Rotation paths and how fast each direction turns (degrees each step):
Each turn is a multiple of 5 degrees from 10 to 175, or 0.
Each row of a path follows its step; steps can be skipped.
Path 1:
step 0: .12, .08, -.03, .10, -.09, -.02, .06, .07, -.12, .08, .17, -.21, .11, -.13, .28, .22, .20, -.06, -.33, .29, .13, -.10, -.01, -.04, .12, -.04, .16, .15, .07, .17, .01, .01, -.17, -.06, .15, .05, .38, .21, -.03, -.16, .08, .12, -.11, -.08, -.16
step 1: .07, -.06, .24, -.06, .07, -.03, .28, -.05, .14, -.09, -.01, -.01, -.30, .12, .01, -.02, .08, -.07, -.18, .01, .18, .25, .25, .19, -.26, -.14, .00, -.02, -.02, .00, .20, -.11, .00, .02, -.11, -.05, -.16, .21, .37, .06, -.09, .09, -.13, -.29, -.05
step 2: -.06, -.11, .11, -.15, -.10, .13, -.22, .04, .08, .10, .15, -.31, -.34, .02, -.05, -.13, -.01, .15, -.10, -.08, -.14, -.18, .12, .25, .01, -.05, .02, -.08, .22, -.23, -.09, -.20, .23, .07, -.20, -.09, .25, -.13, -.13, .18, .06, -.16, .12, .08, .09
step 3: -.10, -.09, .16, .07, -.15, .15, -.01, -.05, -.35, .19, -.12, .04, .24, .05, .03, -.01, .00, .22, -.02, -.03, .25, .03, .19, .09, .09, -.33, -.01, -.01, -.11, .03, -.14, .19, -.14, -.26, .05, -.13, .02, .11, .00, .01, .09, -.03, .29, .31, -.03
step 5: .17, .17, .07, -.06, -.09, .14, -.13, .03, .16, -.04, -.13, -.08, .03, -.17, .25, -.08, -.02, .02, -.11, -.05, -.03, -.09, -.08, -.01, -.18, -.06, -.03, -.07, -.23, .02, -.07, -.30, -.11, .15, .18, .34, .36, .06, .07, -.09, .17, -.22, .11, -.30, .11
step 6: .14, -.03, .07, .24, .04, .19, -.13, -.01, -.05, -.03, -.02, .05, -.18, .01, .21, -.11, -.13, .15, -.01, .23, .39, .14, .08, -.31, -.20, -.11, .22, .15, .09, -.23, .09, -.02, .15, -.02, -.15, -.11, -.08, -.04, .24, -.09, .25, .05, -.18, .10, -.08
step 7: .05, -.19, .02, .11, -.11, -.18, -.07, .07, -.15, .17, .24, -.21, .10, .02, -.01, -.08, .02, .06, -.22, .06, -.16, .02, .40, .08, -.15, -.03, .14, .07, .09, -.12, .01, -.14, -.16, .26, .09, -.03, -.03, -.22, -.08, .14, -.39, .10, -.18, .05, -.02
step 9: -.10, .23, -.04, .03, .14, .21, -.10, .08, -.09, -.06, -.34, -.11, -.06, .17, .07, -.12, .16, .07, .09, -.11, .05, -.03, .19, .26, -.06, -.09, -.10, .29, .08, -.01, .30, -.04, .09, -.33, -.19, .12, -.07, -.13, -.24, .01, .08, -.02, -.02, -.17, -.14
step 11: -.01, .03, -.02, .11, -.29, -.15, -.10, .05, .06, .14, .14, .05, .04, .01, .12, .17, -.18, -.08, .15, -.31, .03, .26, .06, -.22, -.25, .07, .17, .05, .10, .01, .10, -.06, -.17, -.16, .11, -.17, .11, -.07, .15, -.26, .25, -.27, -.01, .15, -.05
step 12: -.06, .13, -.06, -.01, -.14, -.14, -.17, -.26, -.11, -.26, -.11, -.19, .11, -.01, -.09, .06, -.18, .00, .02, .07, .26, .01, .26, -.04, -.19, -.01, .01, .39, .09, .01, -.12, .11, .13, .17, .15, .21, .10, -.10, -.04, -.01, -.22, .07, -.06, -.23, .23
Speeds:
.02, .00, -.10, .12, -.13, -.06, -.02, .04, -.06, .01, .04, -.01, .04, .04, .01, .03, .01, .02, -.02, -.03, -.02, -.01, -.01, -.01, .03, .03, .02, .01, .01, .01, -.04, .03, -.09, .03, .00, -.09, -.05, .07, .03, .03, -.04, -.02, .02, .07, -.03
95
.04, .06, -.06, -.09, .01, -.03, .03, -.01, -.06, -.07, -.01, .03, .05, .02, .05, .04, .02, .06, .01, .06, .14, -.02, .03, .02, .00, -.05, -.03, .05, -.04, .02, .02, .00, .04, .00, -.02, -.09, -.01, .00, -.06, -.04, .01, -.05, -.06, .04, -.04
125
.02, -.02, -.01, -.02, -.03, -.05, -.06, -.01, .04, .01, .08, -.03, -.03, .00, -.04, -.02, .05, -.02, .03, .07, .06, .00, -.04, -.10, -.08, .00, .01, .05, -.03, -.07, -.04, -.02, -.03, .00, .05, .02, .05, .06, .05, -.06, -.04, .04, -.12, -.05, .01
60
-.02, .04, .04, -.03, -.04, .02, -.02, -.03, .02, -.03, -.06, .03, .08, -.02, .06, -.02, .01, .01, -.04, .04, -.04, -.02, .05, -.03, -.04, -.02, .03, .00, -.06, .07, -.11, -.01, .02, -.03, -.01, .01, .07, .03, -.01, .04, -.16, .02, .05, -.03, -.04
155
.00, .07, .01, .00, -.09, .02, -.03, -.01, .05, -.05, .01, .01, -.06, -.06, -.03, -.03, .09, -.02, .02, -.02, .06, -.01, .02, .00, -.01, .08, -.07, .04, -.01, .05, -.08, -.07, .00, -.01, -.03, -.02, -.04, -.06, .02, .05, .05, -.06, .02, .00, .11
110
Path 2:
step 1: .15, .03, -.28, .28, .07, .09, -.07, .02, -.14, .05, .12, .03, .21, -.19, -.01, .18, .13, .05, -.06, .06, -.07, .01, .10, -.10, .01, -.25, -.07, -.13, .08, .08, .23, .17, -.24, .27, -.03, .06, .21, .01, .06, .04, .01, .07, .15, -.15, .02
step 2: .12, -.03, -.15, .07, -.17, -.06, .04, -.02, .05, .16, -.01, .08, .19, -.21, .01, .04, .17, .21, .07, .00, -.01, .09, .13, -.15, .05, .02, -.08, .05, -.06, .05, .05, .29, .28, -.04, -.20, .23, -.04, .09, -.05, -.06, -.24, .11, .09, -.32, .01
step 3: -.18, -.04, -.12, .07, .02, .20, -.16, -.18, -.06, .08, .17, .00, .09, -.18, -.20, .06, .27, -.01, .20, .03, .06, -.03, .01, .00, .03, -.07, -.08, -.08, -.04, .36, .06, .04, .01, .19, .02, -.14, -.06, .18, .04, -.11, -.09, .11, .02, -.29, -.21
step 4: .07, -.03, -.10, -.03, -.05, .13, .09, .05, -.16, .19, .20, .13, .15, -.13, -.01, -.06, .17, -.07, .23, -.07, .01, .18, -.21, -.07, -.02, -.05, .11, .26, -.25, .15, -.08, .10, -.16, .19, -.15, .14, -.15, -.06, -.04, -.01, -.24, .05, .04, -.09, .12
step 5: -.08, .00, -.08, .22, -.05, .00, -.01, -.07, -.10, -.16, .10, -.04, .34, .10, -.22, .00, .19, -.03, .15, .05, .03, .01, .04, -.06, .00, -.15, -.01, -.12, -.16, .21, .29, -.01, .08, .30, -.06, .24, .05, -.08, -.15, -.16, -.14, .03, .04, .13, -.01
step 6: .17, .08, -.11, .04, -.08, .06, .00, .14, -.14, .06, .05, .03, .28, -.13, -.24, -.19, -.05, .02, .03, -.03, .01, .23, .28, -.02, -.19, -.05, .19, -.05, -.05, .16, .04, -.20, .04, .04, -.08, .09, -.10, .10, .06, -.04, -.24, .13, .16, -.25, .20
step 7: .10, .21, -.19, -.08, .14, -.05, .02, -.03, -.09, -.06, .13, -.11, .05, -.10, -.19, .05, .30, -.02, -.02, .03, -.07, -.11, .12, .10, -.04, -.02, .20, -.01, -.18, .23, .10, .16, -.01, .01, .05, .04, -.14, .21, -.12, -.34, -.07, .15, .21, .03, -.08
step 8: .04, .10, -.16, -.05, .03, -.03, .01, .10, -.10, .13, .15, .02, .09, -.16, -.05, -.23, .14, .09, -.14, .04, .22, -.01, -.08, .09, -.20, -.12, -.26, .27, -.04, .28, .05, -.11, -.01, .10, .05, .09, -.19, .04, -.01, -.24, -.14, -.16, .08, -.12, .19
step 10: .06, .14, -.26, .00, -.12, -.05, .25, .07, -.03, .12, -.04, -.06, .13, -.22, .02, .04, .13, .07, -.11, .19, .13, .23, .21, -.03, -.02, -.15, -.10, .10, -.03, .02, .11, -.19, .04, .10, -.21, .16, .00, .08, -.33, .01, -.07, .01, .15, -.16, -.08
step 12: .00, .16, -.29, .17, -.08, .09, .05, -.07, -.15, .17, .27, -.06, -.03, -.30, -.09, .14, .02, .06, -.16, -.06, .09, -.01, -.10, -.08, .01, -.19, .06, .33, -.02, .27, -.01, -.01, -.16, .12, .00, -.06, .00, .12, -.10, .16, -.13, .04, .10, .01, .10
Speeds:
.01, .05, .01, .01, .04, -.03, -.04, -.03, -.06, -.07, .09, -.01, -.02, -.02, .04, .05, -.01, .09, .00, .02, -.01, -.01, -.05, -.05, -.01, .08, .06, -.07, -.05, -.01, -.12, .00, .09, .04, .02, .05, .05, .01, -.06, -.02, -.02, -.03, -.02, .00, -.02
160
.00, .05, .03, -.03, .00, .10, -.08, -.02, .07, -.01, -.03, .00, .02, -.02, .01, .04, .00, .03, .06, -.07, -.02, -.01, -.01, -.08, .10, .01, -.05, -.04, .06, -.01, -.01, .08, -.06, .04, -.05, .06, .01, .01, .07, .03, -.08, .00, -.02, -.01, -.01
25
.03, -.08, .00, .12, .03, .00, -.02, .03, -.10, .01, -.02, .06, .02, .06, -.01, .02, .03, .00, .06, .01, .02, .05, -.02, .03, .05, .07, -.03, .03, .02, .02, -.02, .09, .06, .02, -.02, -.05, .05, -.01, .07, .02, .01, .08, .00, -.04, -.03
25
.00, .06, -.02, -.05, -.10, .05, -.03, -.02, -.08, .03, .00, .01, -.07, -.02, -.03, .02, .04, -.05, -.02, .05, .01, .06, -.02, .06, .02, .01, .00, -.01, -.02, .02, -.04, .02, -.05, -.08, .05, .03, -.03, .06, .06, -.07, -.01, .00, -.12, .01, -.07
90
